Each path below is one point turned by a fixed rotation once a step. After each direction that follows a path, write how fast that rotation turns it, in deg/step (0 if it stays still).
Each turn is a multiple of 5 degrees from 10 to 175, or 0.
Each row of a path follows its step; steps can be skipped.
Rotation 1:
step 1: [ -3  -6  -2  -7   8  -4  -2  -1  -2  -4   9   2  10 -16 -11 -13 -14 -11
  -6   5  -5 -10   1   6   3  -4 -10  -5   2  -6  -4 -14   7 -15   6   7
  -1  -4   7  11   0  -6   1   6  -1]
step 9: [ 12  -6  -7  -8   6   7  -4   0   3  -2 -10   3   5  -5 -11  -3  -3  -5
   2   3 -10   5 -17   0  -3  21  -6   8  -3 -10  -9  -4  -3  -9   9   3
   2  -5   3  -9  -2 -14  -2  -1  -9]
step 12: [ -3  -8  -8 -12   4   5  -9   6  -7  -5  -7   5   5 -12   4   5   7 -11
   0  -5  -4 -14   6   6   2  11 -15  12  -5  -4  -9 -15  10   6  -5  -2
  -2  -8  11   4   4  -1   2  -1  -1]
step 13: [ 10  -9  -5  -9   3  -9   3   1  -6  -2 -13   4   5 -12   5  -5   3  -7
   3  -9   2  -1  17   2 -10  -1  -8 -13  -2  -7  10   8  14   1   0   6
   2   1  -1 -11  12 -10   9  -4  -2]
step 17: [  4  -7 -13 -10  -6  12 -11   7 -12  -9  -4   0   6  -2   1  -6  -4 -19
  -5   0 -10  12  -2   0   0  11   1   2  -3  10   4  -9   4   0   1   6
   2  -6 -16   4  -2   4  -5   3   4]
step 18: [ -1 -19  -9 -13  -5  -2   1   5  -4   7  -8   6  -2  -7  -4   3   3   3
 -10   4 -11  -6   5  -8 -14  15  -6  -6   0  -4 -11 -18   8   7   1   4
   0   3   2  -1   2  -6   3   0   4]
step 19: [ -3  -5 -11   5   5  -4   7   5   2   2 -15   8   1  -8  -9  -3   1 -10
   5   5   3   2  11  20 -11   0   1  -6  -6  -1  -2  -1  15   6   1  11
   1   3   3   4  18   2   0  -3  -7]
step 20: [ -8   1  -4 -12  10  10 -17   4   4   3  -3  12   5   0  -1   3   5  -8
  15 -10  -3   7  -6  -2  -2   9  -2  -3 -10   2  -1   2   6  -1  -4  13
  11  -4  -5 -12  13  -1   5  -5  -9]
step 23: [ -2   7  -9  -9  -5   6 -10   8  -1   4  -5   8   6  -6  -6   4   8 -14
  -9   6 -12   8  15  -6   7   7  -4   6  -3   5   3 -15  -8 -10   5   7
   8 -11   2  -2   1  -4  -7  -1   0]
[ 1  0 -5  1  3  1 -1 -1  0 -4 -1 -3 -3  5  2 -4  1 -1  2  4 -3  2  0 -2
  3 -1 -4 -5  0 -1 -1  0  0  1  0 -3  1 -1 -2 -4  0  0  3 -2  4] => 100
[-1 -1  2  5  0  0  1  0  2 -2 -1 -2 -2 -4  2 -1  0 -3  1  2 -2 -1  4  5
  5 -3 -2  5 -1  2 -3 -5 -2 -2  1  0 -1  0 -2  3  2  4 -2 -3 -1] => 160
[ 5  1  1  2  1  1 -1  3  0 -1  1  0  7 -4  4  0  0  0  6 -3  2  0 -1  1
  1  3  1 -2 -1  3  2  0 -1 -1  4 -2  3 -1 -3 -4 -1 -2 -2 -3  1] => 100
[ 3  2 -1  2  2  2  4 -2  3  0 -5  3  2  1  3  0 -2  1 -1  3 -1  0 -1  1
 -3  1  0  3  0 -3  2  0  5  1 -4 -5 -2 -2  3  3  0 -3 -2 -5  0] => 115
Rotation 2:
step 3: [ -7  -1  -4 -12 -14   5   2  -5   9   5   3   7  -3  -7 -13 -14  -1   5
  -9  -3 -16   4  11 -16  -6 -11   8  10  -2   9  12   0   8   7   6   0
   6  -8  -1  -4   6  -7   3  -1   3]
step 7: [ -3  -7 -10 -11  11 -14 -11  11  10   9  -2  15  -6 -10  -7  -7  -8   0
  -4  12   1  -8   6 -15 -16  -5   7   2  -5 -10   5  -3   3   2  -9  -3
  -1   1   1  11   3  -3   2  -2   3]
step 11: [  7  11   8  -7   2   6  -4  -3   6   0  -1   8   0 -21   1   4 -14   9
  -3   4  12  -5 -12  -2 -13  -4   8  -1  -4 -10   7  -2   6   7  11   0
   5 -11  14  14   3 -10   1   1   0]
step 12: [  9   6   3  -2  -5   5   1  -9  -1   8   4   2   1 -14   8  11  -8  17
 -18  -2  -3   2   9  -1   9   5   3   0   6   5  -8  -7  16   5  12  -4
  -1  -4  -7  -2 -14  -8 -10   9   0]
step 13: [  6   4  -3 -12  -7  -2  -7  -7   5   5   9   9   5 -18  -1  -5   6   4
 -12  -1  13 -10   8  -9  -7   8  -4  -5  -8  -9  -1 -13   7  -2  -8  19
   1   0  -9   1  -4  -7   7  -4  -4]
step 15: [-21  11 -10  -7   1  -7  -7  -4   0   0   9  -9   8  -9   8  -3   3   6
  -8   6  12 -14  -8  -1   2 -13   0  -5   2  -6   7 -12  13   1  15   0
  -2  -3  -1   4  -1  -2   1   1  12]
step 16: [-11  -5  -7  -4  -3  -1  -3 -13  10  -1  -3  -1   2  -1  -2  -5   8  -2
 -25  11  -2  -5  21  -5   6   6   3   4   9   4   5  -4   2   7   6  -5
  -7   1  -4  10 -12  11  -6  -1   4]
step 24: [-14  -4   7   3   2   3  -1  14   4  -8  -7  11  -5  -1   5  14   4  15
  -8   4   2   0   9  17  -9  -8   1   9   6 -16   8  -5   4   0   2  -9
  -6  -6  10   7  -4  -8  -1  -8   8]
step 25: [ -4   4   6  11   1 -16  -3   7  -2   3   2  13   6  -7  -1  10   7  16
  -6  -2 -11   0   7   2   2  -3   1 -11   6  -2   6  -9   2 -12   9   5
  11   3 -12  12  -8  11  -8   6   7]
[ 3  2  1 -1  1 -3  3  3  2 -1 -2  0  0  1 -3  1  4 -3 -3 -4 -2  3  2  0
 -1  1 -5 -5  3  0 -5 -1  4  2  3  1 -3  0  2  3 -1 -1  5 -2  0] => 90
[-1  1  1  4 -2 -3  1 -1 -2 -4 -3  2 -2 -3  0  1 -3  1 -1 -2  2 -2  0  2
 -3  3 -1 -5 -2 -1  1  0  0 -1  2  4 -2 -2  0 -1 -5 -4 -6  0 -2] => 25
[ 3  1 -2 -2  0 -1  0 -1  4  1 -6  3  2  1  1  3  1 -3 -1  2  2  2 -1 -2
  2  2  2 -2 -3 -3  3  1  2 -3 -2  1  0 -1  5 -3  2  6 -2 -1 -1] => 115
[-4  3  1 -1 -3 -2  0 -2 -1  3  1  1  4  2  2 -1 -5  1 -1 -1 -3  3  4  5
  1 -1  1 -4 -3 -1  3  2  3  0  0 -1 -2  0 -3 -3  2 -1  4  2  3] => 115
[-1  1  1  3  0  0 -3 -1  5  3  4 -1  1 -1  0  6  2 -1  4 -1 -3  1 -1  0
  3  0 -1  0 -6  3 -3 -3 -2 -1  3  2 -4  1  0  1 -1  2 -3  3 -1] => 170
